(in the rows, 128 means zero)
First come named moves, each a turn or a mirror, each shown by rows before and after it. For each pair of rows after them, which moves, in which order, take the first row to the second? The first pair is done for you.
C:
[ 87 135 134 145 132 113 114 133 127 131 159  89] |-> [112 120 168 132 117  96 127 119 128 139 136  92]
[102 137 108 152 157 136 115 117 151 137 124 137] |-> [129 120 154 136 136 116 129 102 148 149  96 140]
[113 162 106 157 116 157 101 163 116  94 179 100] |-> [172 128 195 123  77 116 132 134 109 117 120 104]
Z:
[ 76 121  89 122 132 125 136 146 112 139 176 120] |-> [ 79 112  97 133 122 126 126 144 103 121 175 105]
[147 151 137 114 126 125 151 151 124 144 150 128] |-> [146 150 142 118 115 127 149 156 119 136 151 118]
[162 118 186 150  91 102 135  98 128 128 126 121] |-> [167 120 186 152 106 102 132  89 134 130 119 144]
[139 115 144  96  93 123 159 148 127 151 120 111] |-> [142 107 152 106  85 124 149 143 121 135 116 102]
D:
[109 139  75 126 161 141 119 156 156 108 156 142] |-> [151 143 142 175 165 115 105 142 156 108 153 140]
[149 148 144 148 137 120 117 131 123 129 143 123] |-> [144 144 138 121 119 125 136 145 114 137 143 111]
[107 131  97 156 167 110  88 119 115  98 146 159] |-> [155 127 172 171 129  88 108 133  98 109 139 134]
[124 129 104 149 141 157 110 134 146 111 134 127] |-> [151 129 142 163 129 143 111 133 142 115 132 118]
K:
[ 97 101  93  78 131 126 128 117 125 125 117 140] |-> [128 124  99  70 126 133 150 150 125 142 125 147]
[119 107 151 115 116 106 124 112 129 133 106 108] |-> [135 110 150 104 116 111 133 117 134 139  98 125]
[120 113 160 136 114 103 162 139 123 148 125 120] |-> [106 105 159 139 118 100 153 126 122 140 121 114]
Pairs:
(two moves a pair)
[123 114 148 155 129 100 105 101 117 159 136 129] |-> [133 119 141 139 138 104 110 102 126 169 125 149]  Z, K
[129 177 192 101  81 106 163 129 115 158 126 128] |-> [ 53 164 122  85  89 122 145 119 110 139 141 106]  K, D
[132 135 142  88 112 144 130 132 116 128 129 123] |-> [106 137 116  99 132 149 113 123 122 119 142 126]  K, D
[ 85 123 137  95 117  88 159 130 126 190 138 110] |-> [ 90 130 147 150 165  81 120  96 145 174 140 141]  D, D
[ 97 134 131 113 118 121 142 129 123 137 133 110] |-> [ 94 130 127 127 140 117 123 103 136 129 123 129]  K, D
[149 124 154  98 137 112 130 111 119 116  88 135] |-> [126 124 118  85 149 123 126 108 125 113  90 143]  D, D
[125 103 162 101  92 104 131 108 130 138 104 120] |-> [ 79 131  89 134 129 139 101 130 139 115 148 122]  Z, C
[122 110 133 135 133 120 108 116 116 124 142 100] |-> [128 114 132 137 151 119 104 104 127 127 135 121]  Z, Z
[172 129 146 109 112 111 139  96 125 136 106 165] |-> [128 164  78 138 141 142 120 132 127 122 160 155]  C, K
[115 144 145 127 117 114 148 138 128 174 128 100] |-> [ 93 113 134 119 127 107 132  97 135 162 103 115]  K, K
[141 123 156 146 125 114 131 110 120 117 107 112] |-> [135 117 134 108 111 124 151 124 118 123  98 112]  K, D
[150 118 110 149 148 153 110 119 129 106 114 178] |-> [159 120 123 124 143 143 136 118 133 132 102 185]  Z, C
[141 114 103 116 144 124 118 105 108 102 111 154] |-> [132 126  89  98 146 125 135 117 109 126 116 153]  Z, Z
[106 125  96 164 183 118 117  68 133 104 106 148] |-> [129 121 128 122 168  98 150  61 134 141  80 159]  Z, C
[162 161 117 120 128 144 151 182 136 175 148 127] |-> [120 139 135 182 122 129 106 155 122 131 168  73]  K, Z
[110 136 117 112 134 120 145 121 143 149 129 127] |-> [118 135 132 130 142 115 138 108 147 147 126 136]  D, C
[115 153 110 126 185 129 112 104 160 136 137 142] |-> [155 158 171 135 161 106 132 112 152 158 134 126]  D, Z
[112 159  93 147 140 133 131 154 161 152 159 143] |-> [141 137 170 148 102  99 145 141 146 163 140 112]  C, K
[155 116  86 131 125 161  94 127 126  76 122 160] |-> [172 137  87 122 125 164 112 153 127  99 129 169]  K, Z
[109 100 106  96  99 137 109 136 101 139 120 117] |-> [138 116  95 104 138 147 101 130 125 145 112 170]  D, K
[134 135 148 136  89 129 161 142 129 170 137 102] |-> [ 78 122 111 156 108 135 125 117 130 142 146  92]  C, K
[ 91  94 124 102 115 123 124 104 124 115 118 106] |-> [110  95 154 134 126 111 110  93 132 110 118 112]  D, D
[125 139  74 131 142 168 113 121 144 111 142 190] |-> [161 121 134  87 112 138 152 108 139 149 103 193]  C, Z
[137 109 125 126 154  95 151 125 150 142 121 143] |-> [145 118 137 148 155  94 149 129 147 139 134 133]  C, D
[ 86 114  70 125 108 148 110 153 125 109 137  98] |-> [138  80 148 117  78 119 121 120 115 110  90 104]  Z, C
[167 134 139  85 126 130 158 144 138 158  97 167] |-> [152 170 128 120 123 141 157 185 127 160 148 130]  D, K
[110 157  81 142 165 144 118 150 146 135 155 149] |-> [ 99 156  79 142 154 143 120 156 138 134 163 128]  K, Z
[143 147 160 193 139 134 138 157 151 149 173 119] |-> [122 102 184 189 134 109 119 100 146 133 138 113]  K, C
[155 119 155 105 124 130 152 132 137 135 103 141] |-> [142 146 135 160 159 137 119 139 145 118 140 142]  C, D
[155 124 138 118 126 123 107 112 106 132 103 138] |-> [140 148 104 132 140 142 105 142 105 128 138 128]  K, C
[139 120 158 152 124 122 116 137 132 111 137 116] |-> [122 118 130 123 110 133 133 154 124 115 142 104]  D, C
[114 143 110 149 126 131 121 146 115  94 138 104] |-> [138 116 157 129 109 111 130 117 111 103 100 112]  C, K
[107 121 166 147 113 115 128 113 132 132 135 105] |-> [133 113 155 114 123 121 139 105 145 138 107 151]  K, K
[101 134 123 101 128 112 150 102 139 127 117 142] |-> [ 97 139 126 119 140 111 138  94 143 123 123 144]  Z, D
[125 133  97 124 132 129 140 148 151 136 131 138] |-> [109 127  99 131 122 127 134 149 141 128 140 117]  Z, K
[132 138 157 142 128  92 145 125 140 157 136 120] |-> [120 152 135 150 130 102 143 144 139 154 156 110]  C, D
[149 110 131 114 110 129 125 116 119 116 113 126] |-> [135 132 100 126 122 145 120 140 121 112 142 123]  K, C
[120 119 138 149 126 126 114 116 124 113 132 114] |-> [121 105 134 125 114 127 122 113 122 114 114 118]  D, K
[126 153 131 145 103 135 135 170 110 131 152  92] |-> [ 95 102 105 114 131 128 106  94 125 107  97 135]  K, K
[117 140 109 126 148 126 120 126 142 155 132 123] |-> [110 133 111 126 128 126 121 136 130 149 139 101]  Z, Z
[102 123 131 102 109 124 150 141 117 152 135 103] |-> [ 97  96 134 108 107 122 127 116 116 125 119 105]  Z, K
[120 111 151 139 123 110 123 107 128 131 121 112] |-> [131 110 142 116 134 112 132 107 136 140 106 137]  K, Z
[142 118 188 140 116 110 123 122 114 118 110 142] |-> [ 88 131 102 107 109 147 134 162 108 114 139 123]  D, C
[119 122 107 126 145 127  90 126 115 115 128 140] |-> [143 127 146 142 141 111  95 122 115 126 126 140]  Z, D
[ 81 122 174 115 101  79 159  77 148 186 117 100] |-> [ 48 125 122 123 141  94 136  62 163 175 120 127]  D, D
[129 145 148 182 147 134 103 112 136  97 152 130] |-> [126 159 128 159 173 134 122 114 151 130 149 158]  Z, Z
[ 98 137  97 108 145 141 135 136 121 161 123 123] |-> [133 132 151 140 159 116 120 104 129 159 104 140]  D, C
[105  88 120  99 104 130 119 111 124 116  98 108] |-> [108 118  75  95 122 157 124 143 134 121 117 130]  K, C
[129 154  75 111 156 137 125 144 128 129 120 162] |-> [164 160 144 120 116 114 152 166 113 148 126 127]  C, K
[ 88 135  53  94 152 132 124  91 150 138 127 132] |-> [128 178  70 103 133 140 156 153 144 165 162 115]  K, K
[144  88 167 160 105 135 115 126  99  88 123  89] |-> [121  77 114 143 137 152  97 102 114  72 109 133]  C, K
[135 139 120 120 136 124 134 141 135 150 132 140] |-> [109 130 124 140 135 115 118 130 128 138 140 115]  K, K
[144 138  90  84 145 181 132 131 112 111 120 187] |-> [152 144 114 132 176 166 106 110 124 107 128 199]  Z, D
[103 133 161 108 119  79 141 110 126 182 132  88] |-> [112 119 176 130 108  79 124 102 118 153 128  78]  Z, Z
[ 46 130  90 160 138 121 107 110 122 105 139 100] |-> [109  96 174 130 115  81 129  69 119 127  80 123]  C, Z
[ 93 118 117 159 135 145 119 139 101 115 146  92] |-> [129 107 101 105 152 154 135 120 122 129  99 165]  K, K
[122 137 118 152 146 132 130 139 128 119 128 125] |-> [126 130 115 143 152 133 130 129 131 119 116 141]  K, K
[117 148 122  77  90 133 180 136 106 138 116  99] |-> [ 84 127 117  92  94 124 154 107 102 121 114  84]  K, K
[143 127 125 112 145 132 131 109 148 136 101 161] |-> [160 133 153 144 145 125 124 114 146 135 112 152]  C, D
[123 148 125 130 128 122 139 139 134 120 150 104] |-> [114 135 132 142 129 113 124 115 133 109 139 101]  K, D
[ 83 144 144 144 152  90 142  89 158 182 122  89] |-> [ 84 130 142 119 146  89 147  82 159 184 103 101]  D, K
[127 149 114 154 154 128 129 140 131 146 139 139] |-> [137 143 128 136 126 125 148 157 119 155 136 121]  D, D
[167 134 162  99 126  94 169 130 128 107 113 160] |-> [149 165 138 161 162 108 137 144 136  88 156 157]  C, D
